In the rows, 128 means zero.
Where one turn sends some rows of the set: a few examples, then the rows asked
Zer: [136 111 134 125 138 177 143 152 114 123  98 118  90 119 111 139 115 155
 127 109  92 152 142 148]
Fogo: [164  92 144 138 142 127 141 126 111 165 158 120 137 143 127 131 136 146
 128 122 113 140 140 153]
rumo: [123 131 126 110 144 131 156 139 104 123 128 160 112 113  92 126 113 128
 119 130  96 140 123 117]
Metup: [140  84 120 129 118 123 149 142 113 166 145 130 137 130 126 122 118 121
 142 136 103 133 143 165]
pipel: [122 153 131 132 119 160 149 107  93 111 146 139 115  97 113 130 113 124
 152 120 114 168 128 149]
Bomat: [132 161 124 135 107 158 137 103  93 117 138 148 113  93 127 123 114 132
 146 128 103 162 122 153]
mapo: [130 116 114 123 123 149 125 154  89 125 131 148 125 129 154 108  94 132
 119 157 107 139 140 145]
tofi: [158  79 124 139 137 140 138 121 134 147 149 119 127 153 124 121 115 127
 145 147 113 128 129 144]
Vufug: [118 121 147 129 132 134 139 141  98 164 123 134 107 117 136 132 118 146
 139 122 111 117 169 178]
sigo: [130 110 138 155 118 139 132 114  94 133 138 116 128 131 117 129 144 187
 124 144 115 166 110 142]
koz: [121 108 131 127 147 146 145 139 144 127 102 114 126 126 114 123  99 124
 139 158 118 119 147 146]
vegud: [117 143 132 126 118 156 144 109  89 127 146 144 116  91 115 116 123 123
 158 121 115 166 133 160]
roteg: [132 157 147 112 119 161 127 121  83 133 152 124  96 120 132 156 103 149
 161 132 103 151 124 134]
Goz: [167 155 129 134 124 133 136 141 114 109  95 107 112 124 125 137 112 127
 148 123 127 167 149 131]
Vuz: [131 151 148 111 125 154 129 118  77 138 161 125  99 130 136 168 117 142
 146 134 108 149 134 137]
Kosur: [141 113 115 109 122 139 132 157  88 128 141 138 114 134 152 117 109 119
 115 162 106 147 140 155]
tumil: [163 129 118 136 119 128 159 101 107 123 118 134  86 124 115 114 120 165
 124 137  96 145 113 160]
reneb: [156 151 123 133 132 129 130 143 104 100 105 126 110 114 127 153 130 129
 157 119 118 176 136 122]
toma: [166  87 126 130 123 111 145 126 124 135 137 116 121 141 117 119 112 154
 138 126 111 131 146 171]
bapo: [145 154 120 158 119 130 135 137 106 126 137 151 125 132 107 128 129 142
 158 145 126 109 108 117]
suvet: [144 128 121 132 125 142 115 109  72 153 119 136  95 141 103 123 105 142
 143 166 105 127 122 149]
zubo: [134 150 127 124 110 148 123 136 162 130 122 125 116 124 126 136 127 147
 168 137 106 160 116 118]
gori: [152 142 129 139 159 132 142 101 112 154 103 132 129 130 125 133 114 127
 133 157 114 109 127 147]
telug: [134 105 124 131 107 110 130 139 105 133 110 147  84 141 148 130 130 170
 135 124 103 156 144 141]
Mape: [145 101 134 119  99 116 131 144 118 131 122 135  85 147 145 130 140 165
 136 136  99 160 139 153]
zapan: [140 109 157 131 118 170 131 138 111  99 141 115 119 138 125 120 110 126
 146 159 100 112 121 132]
Ran: [115 114 125 118 159 129 149 128 125 139 113 143 118 131 124 170 133 126
 139 142 104 119 142 159]
subod: [114 116 146 143 164 134 151 110 109 161 144 137 130 122 112 142 144 130
 138 147 129 130 129 135]
rotif: [124 157 120 122 108 154 109 142 137 129 119 119 112 123 134 134 133 138
 166 111 107 155 115 120]
kom: [134 131 149 149 153 134 111 116 107 155 116 120 125 118 113 118 142 143
 160 119 117 109 147 162]
rif: [134 161 122 126 109 146 132 135 146 134 120 129 114 118 127 138 128 146
 171 117 114 164 111 118]
til: [156 155 134 134 126 141 131 149 112 109 108 111 110 115 125 148 112 124
 155 116 116 168 148 118]
lazit: [150 118 157 153 130 149 101 155 114 136 106 144 123 134 122 117 145 122
 147 121 113 138 160 129]
fetu: [156 136 144 158 142 121 137 112 138 146 113 125 108 143 121 132 122 177
 144 144 124 125 138 154]
Gefo: [127 100 122 141 128 147 121 130 110 115 134 113 134 119 136 110 146 127
 128 137 140 133 124 104]
Befid: [129 147 159 108 118 163 127 118  79 116 140 119 110 126 128 158 108 144
 149 136  98 158 117 129]
bav: [138 124 105 109 116 121 145 138 127 151 101 130 120 119 115 158 155 149
 122 132 120 133 118 131]
nudi: [132 112 145 123 128 173 138 119 118  97 142 146 130 119 110 138 129 157
 115 137 116 130 134 171]
tavet: [147 131 147 167 103 178 132 136  90 144 124 122 102 123 132 144 138 160
 156 119 117 119 130 148]
kon: [148 107 121 136 124 139 125 130 110 117 139 108 128 126 131  99 148 111
 127 147 137 140 122 118]
Vited: [145 113 135 146 148 143 154 150 100 126 134 116 127 123 122 161 173 137
 129 121 119 156 121 136]
dobo: [137 110 144 148 112 139 129 119 100 136 152 114 126 134 116 113 158 170
 132 143 116 168 110 155]
dal: [123 113 167 137 131 143 136 124 135 130 105 124 130 121 111 141 121 156
 146 140  89 121 149 173]
taf: [126 136 118 126 117 126 118 171 101 160 128 141 108 128 132 105 135 127
 152 118  89 131 132 146]

gori turns into Ran
Kosur turns into Mape
vegud turns into Goz
And these:
Befid turns into rotif
toma turns into Fogo
nudi turns into lazit
sigo turns into Gefo
fetu turns into subod
rif turns into pipel
tavet turns into bapo
taf turns into tumil

